In the data rows, 128 means zero.
Some points, one per row:
[164 131 139 109 152 120 152  85 111 130 110  92 110 121 148 116  98 103 128 106  97 126 131 127 138 110 137 117 123  98 119 127]
[ 98 119  69  95 161 110 129 122 155 115 167 139 113 139 101  89 105 149 119 120  92 105 157 128 113 154 133 127 103 163 119 184]
[ 68 186  32 114 162  69 117 134 204 130 171 209 148 126  56  89 122 118 103 184  70 126 199 112  57 170 106 170 139 181 133 250]
[139 111 226 154 119 161 143 114  39 109 116 107 213 117 211 165 102 140 126  67 214 161  71 157 169  95 133  94 125  53 108  99]
[113 155 206 110 127 163  82 107  28  74 166 126 187 106 212 146  84 125 156 101 173 203  87 182 130 130 120  97 132   8 107 104]
[126 127 155  99 123 137 105 116 111  76 166 139 152  67 179 118 107 156 171  97 141 163 130 155 115 145 101 177 144  50  98 116]
[123 141  81  93 124 113 127 111 173 133 115 131  83 117  80 122 139 134  97 106  82 117 163  83  94 139 107 148 111 183 135 152]
[133  60 205 162  61 166 137 155 129 165  58  67  82 111 126 129 169  72 146 126 108  88  85 113 148  81 150 120 145 141 135 104]
[115 126 158 133 138 159 107 120 110 134 132 111 177 134 152 131 127 108 130  85 150 135 115 150  99 128 143  89 131 111  98 102]
[108 134 148 122 153 127 115 109  81  66 154 148 152  96 166 110  95 174 110  85 154 163 119 127 129 154 121  83 102  84  73 152]
[148 111 163 125 119 156 122 152 125 113 109 118 144 128 174 106 131 140 111 125 151 126  94 172 151 130 132 105 110 109 102 105]
[117 120  69 116 144 125 178 129 132 153 127 170 113 119  93  70 152  80 110 116 118 126 133 128 127 127 111 160 143 161 111 141]
[186 114 166 130 127 192 131 131  67 123 125 109 130 114 190 167  97 104 126  96 136 167  69 155 160 120 114  95 135  97 137 107]
[164 106 243 159 125 172 116 125  86 126  96 121 142 145 175 110 128 133 152 114 167 152  49 183 173  84 154  70 118  43 126  82]
[111 143  82 138 119 113 189 168 154 145 102 148 109 144  98 144 138  97  78 153 113  48 131  87 175 107 131 124 152 125 138 136]
[109 173  41  67 149  51 134 123 195 148 175 159 136 119 106  87 119 127 116 143  49 121 206  90  96 202  66 170 126 174 127 204]
[ 81 212   5 117 188  93 153 177 160 112 175 184 130 160  68 102 110 148 151 135  65 126 173  98  76 218  89 159 106 200 137 188]
[167 109 207 135  95 189  99 114  55 132  98  71 149 119 182 181 117 142 139 125 182 174  38 163 188  95 165 113 128  69 126  76]
[147  93 150 127 118 128 154 130 158 139 125 124 129 155 120 118 133 103 151 138 122  82 131 120 118  95 175 115 147 108 144 107]
[123 100 153 122 147 140 124  90 115 124 128 134 138 117 109 151 159 138 147 159 162  96 118  97 151 101 133 120 167 114 125 149]
[140 105  94 135 101 140 167 125 166 156  95 114 102 104  75 104 196 124  94 161  76 126 117  94 146 117 163 118  89 192 126 142]
[ 92 196   0 118 181  96 154 110 191 162 140 132 107 132  69 128 115 138 122 170  72  95 177 102  98 190 104 169 143 205 142 181]
[146 103 121 145 115 135 115 126 100 125 133 106 115 102 148 142 122 122 145  89 147 190  69 129 159  90 142 117 138 154 129 129]
[ 97 231  18 114 178  79 170 145 194 138 160 141 114  92  29 111 128 120 133 131  60 125 185  72  65 177 116 181 106 208 146 169]
[147  69 147 155  98 166 173  81 153 155 105 138 101 112 144 115 118 153 110 110 125 133 103 107 150 127 157 102 122 141 164 119]
[119 181 135  96 158 110  84 148  60  92 179 142 186 121 209 155  82 129 137  85 160 175 122 177  39 172 134 136 106  66 102 170]
[113 105 150  97 151 144 123 118  99  77 141 141 170  69 159 135 124 168 121  85 134 158 123 168 138 151 106 103 137  98 111 123]
[126 109 217 124 102 168  85 129  28  97 158 130 195 136 227 150  85 142 143 110 175 190  54 169 149 112 129  70 116  22  73  75]
[130 130 167 171 115 153  98 112  50 118 128 127 143 100 173 119 137 126 115  93 177 136 103 144 165 152 129 124 110  86 137 134]
[130 111 124 136 149 100 136 156 153 175 115 106 101 136 121 108 145 127 135 158 114 127 136  85 177 103 162 123 143 162 164  57]
[149  68  66 154  90 134 156 115 225 203  92 115  53 160  70  93 206  89  99 166  94  41 157  93 210  98 165 139 115 197 187  99]
[132 109 229 163 109 186  76  92  70  96 133 126 177 134 220 147  99 173 161  96 135 134  55 184 140 118 122  87 123  54  98  99]
[128 137 191  98 131 131 102 132  88  99 134 132 170 159 192 157  86 160 147  72 162 184  79 149 152 127 144 104 122  66 140 118]
[ 93 144  62 121 145  99 116 130 235 160 123 157  91 119  26 109 161 118 101 136  66 105 209  85 130 142 112 159 150 211 114 161]
[165  98 151 142  90 179 140 130 119 120 117  99 168 123 121 115 127 133 148 126 137 125  72 136 162  76 129 120 137 101 144 112]
[122 127  81 122 125  66 130 100 173 160 114 133  95 166  78 139 162 136  94 154  89 101 181 135 140 139 162 151 127 148 142 143]
[119 166 156  91 148  95  72 162  50 101 173 162 156 105 177 170  90 173 153  97 119 219 126 154  97 173 129 132 122  47  80 157]
[142 108 148 147 112 170  96 112  85 110 135 117 164 155 151 133 136 167 109 114 121 139  99 139 153  69 136 107 123  65 101 109]
[121 154  50 118 132 106 149 137 182 127 141 166 134 164  76  95 179 118 124 104  65  99 178  90 100 170 149 150 139 189 115 210]
Here are 24 more points, each followed by its number:
[161 155 196 154 106 169 122 145  62 127 101  94 151 125 194 124 111  99 126 127 145 155  82 134 177  99 126 128 114  86 114  95] 0
[125 139  77 134 128 121 148 121 165 127 113 135 120 126 102 132 149 142 129 149  82 112 156 131 168 126 135 111 156 137 145 134] 1
[107 130 103 140 132  87 141 144 179 136 145 125 126 123  91 127 163 117 100 155  77 103 166 106 123 131 116 160 128 187 109 134] 2
[165  90 167 169 113 159 106 135 129 138 109 115 143 174 144 134 146 121 144 120 125 139 105  98 178 121 120 106 114  86 125  93] 3
[131  99 122 150 146 108 135 152 120 128 120  71 118 152 126 112 160 108 133 132 119  84  92 148 156  84 145 148 128 133 186 101] 4
[132 116 200 176 102 179 110 147  72 117 131 137 156  78 208 140 128 119 134 104 184 170  46 152 151 149 135 115 143  51  44 107] 5
[115 118  87 128  93  98 143 139 164 136 121 115 104 145 130 124 124 132 115 133 119 104 141 110 146 140 119 139 127 150 132 140] 6
[ 84 195   0  74 164  36 147 156 255 140 162 196  94 147   0  52 172 120 107 169  29  90 249  58  71 219  66 214 121 240 170 255] 7
[106 118  82 107 150 131 142 106 140 124 133 130 120 121 113 116 122 134 125 139 127 116 112 129 109 154 114 124 104 121 168 149] 8
[155 170   0 135 154 106 151  96 205 165  96 127  78 147  35 116 162  82  76 159  63  49 182  47 135 119 131 165 121 221 152 189] 9
[136 115 128 155 120 140 164 151 153 134 121  91  98 149 110 130 146 129 129 137 140 132 126 132 120 118 143 115 136 171 152 124] 10
[143 149 206  99 149 146 100 102   0  41 156 132 199 118 211 173  61 128 140 101 126 189  66 162 125 162 108 133  88  37  99 136] 11
[120 123 164 129 110 133 102 126 153 104 114 108 106 121 118 130 143 133 113  95 141 101 120 126 142  74 179 132 122 147 144 137] 12
[ 83 157   5  64 162  56 160 131 193 164 150 184 105 121  26  93 152 139 110 175  46  81 230  97  54 200 116 178 113 255 128 145] 13
[172  85 255 154  78 189  84 141  59 140  65 117 149 123 205 175 135 133 155 100 188 127  37 184 227  61 176  80 179  48 130  47] 14
[187  75 206 148 106 144 128 124  80 168 105 109 110 111 179 165 151 126 120 141 194 130  68 148 185  72 172 120 118 109  96  73] 15
[158 101 179 164 127 174 120 110  77 126  88  69 182 130 198 163 133  97 156 129 178 132  59 157 184  69 151  85 168  31 129  53] 16
[120 145 105 131 154  94 121 159 155 154 134 126 135 133 105 131  99 149 124 151 105 111 112 114 142 138 161 129 126 177 131 120] 17
[121 111 149 126  98 118 137 134 137 157 120 139 126 124 157 109 117 133 136 111 126 115 166 117 123 128  87 141 163 132 128 154] 18
[108 107  67 129 111 103 156 128 172 176 111 110  70 152  90 106 190 103 125 198 116  73 160 100 188 161 141 132 127 219 139 133] 19
[166  98 185 145 116 157 145  79  68 109 104  83 102 148 157 144 114 127 118 129 161 134  62 192 164  67 132 110  96  75 123  78] 20
[146  98 129 140 120 159 119 121 164 143 113 102 103 157  97 132 134  94 168 144 130  75 135 109 135 135 110 124 131 114 160 125] 21
[121 140 150 108 157 121 139 141 139  78 148 164 180 125 139 147  95 150 111 133 135 188 141 138  81 194  81 132 130  95 125 159] 22
[120 168  62 102 123 115 163 119 179 138 112 136 108 154  87 110 163 138 110 162  73 103 184 105 118 164 139 168 122 204 134 154] 23
Which three of these numbered points are nearest to each point below, looking only along the 2 directions in which the first points spread most? Their numbers follow each, nearest first.
[121 143 165 114 125 153  79 111  34  85 141 145 215 128 197 140  71 145 198 114 157 184  74 163 119 114 107 117 119  44  93 127] > 11 5 0
[116 137  89 117 140 115 103 125 142  92 135 121  75 118 100 122 128 123 101 136 109 122 124  87 103 142 117  96 117 162 129 115] > 17 8 6
[166 142 255 120 110 186  65 123   0  96 156  95 180 120 240 199  66 156 169  79 190 186  61 202 126  75 126  84 120   0 114 104] > 11 5 16
[101 148  10 120 128  78 138 160 255 188 125 136  83 152   0  71 204  82  98 169  55  56 203  65 102 148 107 152 126 252 162 163] > 9 13 23
[162 102 198 155  90 162 119 127 105  98 109 108 155 118 156 106 125 143 147  72 169 147 107 117 150 102 177 134 130  76 128 105] > 0 20 3
[156  86 138 148  69 154 154 127 158 153  91  72  96 155 124 118 176  94 128 134 158 100 131 119 161  88 152 125 138 137 157  75] > 4 21 12
[ 29 200   0  60 195  51 165 117 255 170 134 219  67 104   0  38 157  81 129 227  25  68 255  40  61 236  75 255 115 255 195 229] > 7 13 9
[153 160 186 127 141 146 130 115  67  75 152 127 175 128 217 167  84 180 153  95 137 165  48 189 115 147 120 111 111  43 140  92] > 11 5 0
[121 143  97 116 125 143 156 121 108 125 166 128 156 130  96 134  98 147 128 143 127 108 176 114 110 148 106 157 131 136 138 168] > 8 17 18
[124  93  72 138 101 128 159 126 203 136 109 131  80 141  46  90 160 115 137 139  88 100 148  86 158 159 153 127 140 193 141 128] > 19 2 23
[ 69 137 101 107 136 113 130 104 152 115 121 157 134 133 121  87 137 106 110 123  86  98 131 105 123 130 129 133 129 137 114 154] > 17 8 6
[172  71 178 174  82 144 116  90 118 162  70  92 118 132 127 137 170  87  86 141 125 114  83 148 196  79 128 100 131 101 152  98] > 15 3 4
[132 168   0 124 144  65 153 113 252 162 122 162  60 162  28 102 183 117  91 165  45  33 245  62 104 155 144 145 157 251 157 195] > 9 13 7
[ 97 176 117  86 132  79 128  89  94  80 183 165 167 128 131 164  82 139 133  95 120 187 123 160  81 188 102 137 122  77  94 171] > 22 8 18
[119 134 132 115 115 135 137 114 149 125 108 157 134 162 112 121 110 141 145 139 104 116 136 149 151  96 103 133 111 137  85 151] > 18 8 17
[128 110 139 163 145 116 141 144 124 116 149 126 137 154 133 109 116 125 117 126 142 138 161 120 109 109 136 143 148 138 134 120] > 18 8 17
[134 189  76  74 154 131 101 136 107 100 147 154 164 104 117 145  92 153 128 103 136 172 151 105  62 181  82 171 113 106  97 176] > 22 8 18
[139 105 162 148 108 158 135 101 140 134 142  95 115 146 119 137 186 139 121  87 113  98 103 154 166 106 146  97 117 154 160 103] > 4 12 3
[ 96  93  75 143 104 108 145 145 167 148 113 124  87 136  86  68 159 114  86 134 100  87 131 141 121 106 145 155 162 158 134 113] > 1 6 19
[ 99 181   0  98 113 126 150 168 254 134 150 120  73 151   9  51 168  94 115 157  14  73 210  86  86 201 145 130  99 221 171 158] > 9 13 23
[135 141 106 157 110 135 117 145 130 127 110 127 108 122  81 118 148  95 126 163 100 110 181 107 172 123 130 101 166 164 163 114] > 1 6 10
[148 120 112 156 118 103 123 124 184 173 108 134 109 123  69 121 191  74 133 142 113 105 148 102 136 118 157 106 125 173 117 141] > 1 19 6
[ 75 215   0  67 199  35 149 129 255 182 165 215 101 107   9  52 135 124 161 184   4 117 255  58  57 215  76 238 129 253 168 229] > 7 13 9
[121 105 129 147 125 122 135 119 143 153 130 111 107 100 120 105 112 125 177 132 133 112 115 114 114  89 111 106 142 128 121  87] > 12 10 21
[104  91 187 156 123 135 151 104  79 121 150 113 154 137 165 142 136 148 130  95 147 161  89 147 151 102 121  93 127  86 102 130] > 0 5 20
[125  89  95 159 116 173 180 131 199 171  92 107  86 146 117 122 190 104 155 143  77 110 156 136 127 123 150 141 150 136 150 135] > 21 10 19
[114 129 169 137 126 143 102  98 155 143  94 108 119 104 145  76 157 111 103 109 106 151 115 110 132  92 144 114 114 122 115 132] > 12 4 10
[107 107 124 142 124 132 111 113 123 105 123 169 108 160 149 127 133 136  86 141 156 130 102 122 143 131 115 127 122 113 158 127] > 18 12 8
[120 115 230 118 141 159 118 131  60  96  93 133 139 100 231 141 109 125 155 110 211 189  72 162 156 126 133  89 123  76  85  79] > 5 0 16
[146 130 134 149 115 160 145 147 129 126 138  98 118 148 132 124 143  96  89 111 147 100 124 103 170 107 194 118 169 151 134 112] > 4 12 21
[147 151 149 101 118 106 143 129 145 164 129 134 133 145 127 114 119 115 160 148 144 108 117 134 125 151 155 160 123 109 129 153] > 18 8 17
[ 95 173  32  90 147  66 138 150 212 140 176 160  87 130  60  98 182 147 119 163  64 105 232  59  79 177  62 178 116 222 131 208] > 13 7 23
[144 174  62 108  98  83 140 125 195 158 124 143 102 116  65 102 151  90 113 163  99  94 184  85 108 192 109 181 131 207 147 180] > 23 2 9
[108 143  89 118 142 100 143 128 125 114 149 138 155 107 112 120 153 162 130 126  97 139 146 102 120 159 118 169 122 157 134 146] > 8 17 18
[137  78 227 155  58 216 101 118  81 110  92 104 169 129 171 184 131 110 153  84 221 116  62 180 166  32 192 118 129  54 109  84] > 16 14 20
